A single turn carries every row of the set below to another of its rows. Some are shown first; where does it send the rows asked next?
k776: [ 22   8 -18   0  15 -16  17   8  18   1 -11  10   6   9 -12  23   7  -5
   9  -5  -6]
k306: [  7  -4  -4   4  -8 -28   8 -26 -24 -10   5  31  13  -2 -19  10 -16 -10
   0 -13  10]
k875: [-13 -18  13  -4  -5  -3  -1  -3  -9 -23   9 -10  -3   3   2 -11 -13  15
  18  13  15]
k682: [  0  -1  -5   1   3 -41   4  13  -9  -1   7  28   9  19  13  -2   1   1
  24  -1  22]
k265: [ 14   2  -3   2   1 -24  -2 -17   4  -1   5  28  -2   6 -17  18 -12 -23
  -4   2 -27]
k987: [ 11   8 -22   6  25 -13  14   7   0  -2 -16  35  12  -4  -8  14 -10  -9
  -4   3   9]
k578: [  1   2  -1  11   1 -43   5   5 -13  -3   6  39  11  19   7  -1   4   0
  17  -3  10]
k789: [ -5   8 -17  -2 -16  -4   0  -4  -3  14  13  23 -29  -1 -18  -7 -13   9
  -6 -19   5]
k576: [ -3  -4   7  -5  -3 -14   3  11  20  20 -11  33 -14  10 -20 -12   3  14
  22   3   5]
k131: [ -4 -12  13  -1  -1  15 -16   6   2 -18  -9  -7  -5  14  -4 -12 -21  12
  10  11  -5]
k527: [ 10   5 -24   2  33  -9  10  19   8   1 -14  24   7   2  -4  10  -9  -7
   5   5   9]
k454: [ 15 -11  22  17  -6 -12   3   3  -5  -7   6 -16  -5   4   1 -21 -28   5
  19   8  14]
k894: [-11 -19  11  -5  -9   7  -1   0  -7 -14   1  -4  -8  -6  -1  -5 -18  24
   9  21   8]
k802: [  5 -17   5  -1  -4  -6  -3   9 -13 -11  20  -8 -11   1  12   7 -24  16
   9  23  15]
k178: [ 18 -13   3  17  14   2  -1  12  -7  -6  11 -15 -15   3   1  -1 -31  14
   7  20   4]
k30: [  3  -7   9  13  -3 -19  -8 -18 -15  -1   2  43  -2   8 -27  -1 -13  -4
   5  -7 -17]
k710: [ 14  -2 -12  -2  -4  -7  -5 -13  -6   2   4  24  -1   4 -23  28 -21 -16
 -15 -14   2]
k623: [  3   8 -13  16 -10 -28   2   7 -19   0  27   7 -12   8   6   2  -3  -5
   3 -31   0]
k130: [  8  13 -10   6 -22 -23  -6  -2 -27 -11  11  31   7   3   8  -7  -7   1
  21 -11  -9]
k482: [  4 -14   0  -4   7  -1  -2   7  -4 -17  19 -10  -9  -3   8   7 -25  -1
   5  27  14]
k167: [  3  13   2   6 -26 -11  -2  -3   4  10  -1  29 -18 -12 -11 -14  -5  -4
   8  -5 -25]
k734: [ 12  -2   1  10 -12 -30   6  14  -9   4   9  18  11  16   0  17   8   2
  16 -28  21]
k869: [ 12 -11  18  16  -5  -7   2   4   3   2  -2 -17 -14   3   0 -17 -30  14
   6  13   5]
k399: [ -5  -8   6   5  -1  -8   2  17  15  24 -11  33 -13   0 -19  -9  -4   8
  10 -10  20]
k8: [ 14  16 -21  16   6 -12  14   3   2  -4   3   1  -8 -12  -5   5  -4 -16
   1 -13 -26]
k721: [  9  -4   3   5  -7 -34   5  23  -4   4   3  17  13  11  11   8   3  -5
  23 -17  26]
k655: [ 11  -4   2   7  -7 -39  12 -23  -3  -4  15   9   2   7 -19  15  -1 -13
   6 -16 -10]
k116: [ 19   6 -19  -2  22  -7  10  20  17   0 -16  14  10   6  -8  16  -1  -4
  16   0  -1]
k990: [  0  -5   4   5  -8  -5   0  11  10  22 -10  41 -10  -1 -23   3  -8   5
  -1 -15  18]
k381: [ -1   0   5   0  -4 -20   2   3  22  19  -6  38 -16  14 -22  -3   5   8
  11   1  -8]
k473: [ 12  19 -38  -3   4  -2   7  -8 -17 -12  -2  21   0  -7 -11   2 -15   5
   1  -7  -4]
k697: [ -2 -11   7   2   3   8  -7   8  -6 -21 -14 -10   5   5   7  -4 -21  13
   6  16  -8]
k751: [  7  -7  16   6 -12 -12  -9   8  -5 -11  -7 -15   2  12  18 -10 -28   4
   5  14   2]
k945: [ 16  -2   8   0  -4  -2  -9   4   3 -16  -8 -20   5  11  12  -8 -33  -7
   5  15   4]
k54: [ 13 -16  13  17  10   9  -8  14   0  -4  15  -3 -21   2  -7  -9 -29   7
  11  16   5]
k962: [  8 -12   5  13  -5 -11  -4 -13  -7   7  14  20  -9  13 -33  16  -3  -1
   0 -30 -10]

k306 moves to k30
k734 moves to k990
k697 moves to k751
And these:
k527 moves to k682
k789 moves to k473
k54 moves to k482

A single turn carries every row of the set below to another of its rows. Some are shown first; where does it send the rows asked next?
k548: [-24 -14   9  -7  27   5  -7 -14   8   9  15   0 -12  12 -12 -19  26 -11
  23 -16  -4  -8  -1  -3  -4   0   4 -24]
k821: [ -8 -13  23  -6  16 -11 -29 -23  -7  20  -9  -8  -7  -6 -22  -6 -13  16
  11 -12 -14  28 -16  -8  24 -18  -6  -8]
k603: [-15  -8  15   8  -2 -20  26 -12  14  -4 -10   0  -6 -36   0   0 -22  -1
   5  -5 -13 -10  -7   5 -28 -10  21 -15]
k311: [-18   9  24  25   5 -12  -3  -9  -3  29  -1  12 -14 -18 -14   2  -6  19
 -12   1  -6  18 -21  13   6 -11   2 -13]
k689: [-22 -15   8   0  20   8   3 -19   7  19   6   8 -18  11 -16 -15  23 -11
  13  -7  -1 -13   3  -3  -4   5   3 -24]
k481: [-10 -20  23 -32  15 -22 -17   9   2 -11  11 -23   6  -8 -28 -17  -3  12
   3 -14 -15 -11 -17 -18  22 -16 -11 -25]
k714: [-21 -15   8  -5  25   7  -7 -17   5  17  12   3 -16  14 -15 -16  25 -10
  15 -12   1  -6  -2  -3  -1   4   2 -23]
k55: [  0 -23  17 -25  27 -21 -24  -4  -2  -5  11 -28   7 -25 -10 -23 -14   7
  18 -14  -8   1 -23 -17  15 -19   6 -21]
k262: [ -8  -9  26 -17   7 -14 -24 -13  -4  13  -5   1  -4 -11 -31  -5   5  28
   0   0 -17   6 -25  -3  24  -7 -21 -19]
k325: [-18   1  24   3  -9 -14   3 -17   4  13 -14  17 -14 -15 -20  15   0  21
  -9  -1 -16   8 -23  11  -4  -1 -12 -14]
k939: [-14   3  27  -2  23 -11 -32  -3  -6  22  10  -2  -4 -19 -13 -13  -3  22
   7  -1 -11  15 -23  -1  26 -23 -15 -18]
k16: [-20   3  14  15   6 -10  25   0  14   1  -9   4   4 -21  -5   4 -11  -6
  -1 -11 -12  -6 -13   1 -39 -13  20 -22]
k336: [-14 -17  16 -15  15 -24   9   3  13 -22   8 -25   5 -32   1 -16 -22  -6
  17 -19 -12 -14  -9  -9 -17 -21  20 -21]
k538: [-21 -15  20 -19   7 -26  15  18  16 -26  11 -20   2 -10 -15  -7 -13  -4
  -4 -22 -13 -19 -10 -12  -8 -16   4 -23]
k202: [-12   7  17  16   5  -2   1 -21   1  27 -20  19   0 -21 -15   7   0  15
   2   5 -15   9 -23   8 -17  -6   3 -20]
k444: [ -1  -6  19  -5  21  -2 -28 -17  -9  29 -11   2   9 -18 -27 -14   5  22
  10   6 -15   7 -26  -7  14 -12  -7 -25]
k464: [-22   5  21  28   0 -17  23   4  11   6   6  -2 -10 -23 -13   0 -16   6
 -17  -4  -4  -8  -1   7 -19 -13  17 -14]
k302: [-20 -10  19  15  -6 -16  23 -15  15  -1 -13  -7 -11 -17 -19   5 -26   0
  -3  -9 -14  -5  12  -3 -25 -12  16  -7]
k769: [-21 -16  22 -10  11 -18   7  -2  16 -21   2 -28   0 -18 -13 -11 -28  -6
  16 -17 -19 -14  13 -18 -16 -27   8 -14]
k838: [  6 -16  17 -10  16 -14 -25 -23 -12  24  -7  -6  -3 -25 -16 -11 -10  20
   7   1  -6  13 -28  -4  22  -8  -1 -15]
k632: [-16  -4  27 -14  27 -15 -25  12   5  -5  23 -24   5 -24 -14 -24 -10  10
  13  -5 -12 -12  -6 -16  14 -33 -10 -24]
k64: [-28 -13   9  -6  23   5   2 -13  14   5  13   2 -12   8 -10 -20  24 -13
  25 -13  -9 -15   4  -2  -9  -1   5 -26]
k366: [-27  -2  20   2  -9 -22  28   2  17 -10  -5   4 -10 -13 -11  14 -11   1
 -12 -14 -13  -7 -13   5 -24  -7   4 -16]
k889: [-12  -7  20  18  -3 -11   1 -29   0  24 -20   5 -15 -10 -24   8 -17  14
  -5  -6 -10  22  -7   3  -1  -6   7  -4]
k573: [ -4  -7  16  11  -2 -13   5 -29  -2  25 -19  12 -10 -33 -12   3 -14  16
  -1   7  -9   7 -20   8  -5  -2   7 -12]
k911: [-27 -14   9  -1  19   7   7 -16  12  12   7   8 -15   7 -13 -17  22 -13
  19  -7  -8 -18   7  -2  -9   2   4 -25]
k785: [-22  -2  22   3  13 -20   9  16  14 -15  19 -24   2 -27 -13 -16 -17  -1
  -2  -6  -8 -27   8 -11 -15 -26  10 -22]
k700: [-15 -12  13  -8  22 -15  10  17  11 -14   8 -22  16 -16 -10 -15 -13 -12
   6 -21  -9 -17 -11 -18 -21 -22  21 -29]
k212: [-14 -19  24 -24  24 -16 -26  -6   4  -9   5 -28   3 -11 -16 -18 -18   4
  24 -19 -19   6  -4 -21  14 -30  -6 -15]
k426: [ -2 -17  16 -20  31  -9 -22   7  -3   4   7 -24  19 -14 -24 -25  -4   5
  13 -10 -11 -10 -18 -25  12 -21   3 -31]

k714 moves to k689
k821 moves to k889
And these:
k16 moves to k700
k573 moves to k603
k311 moves to k464
k481 moves to k262

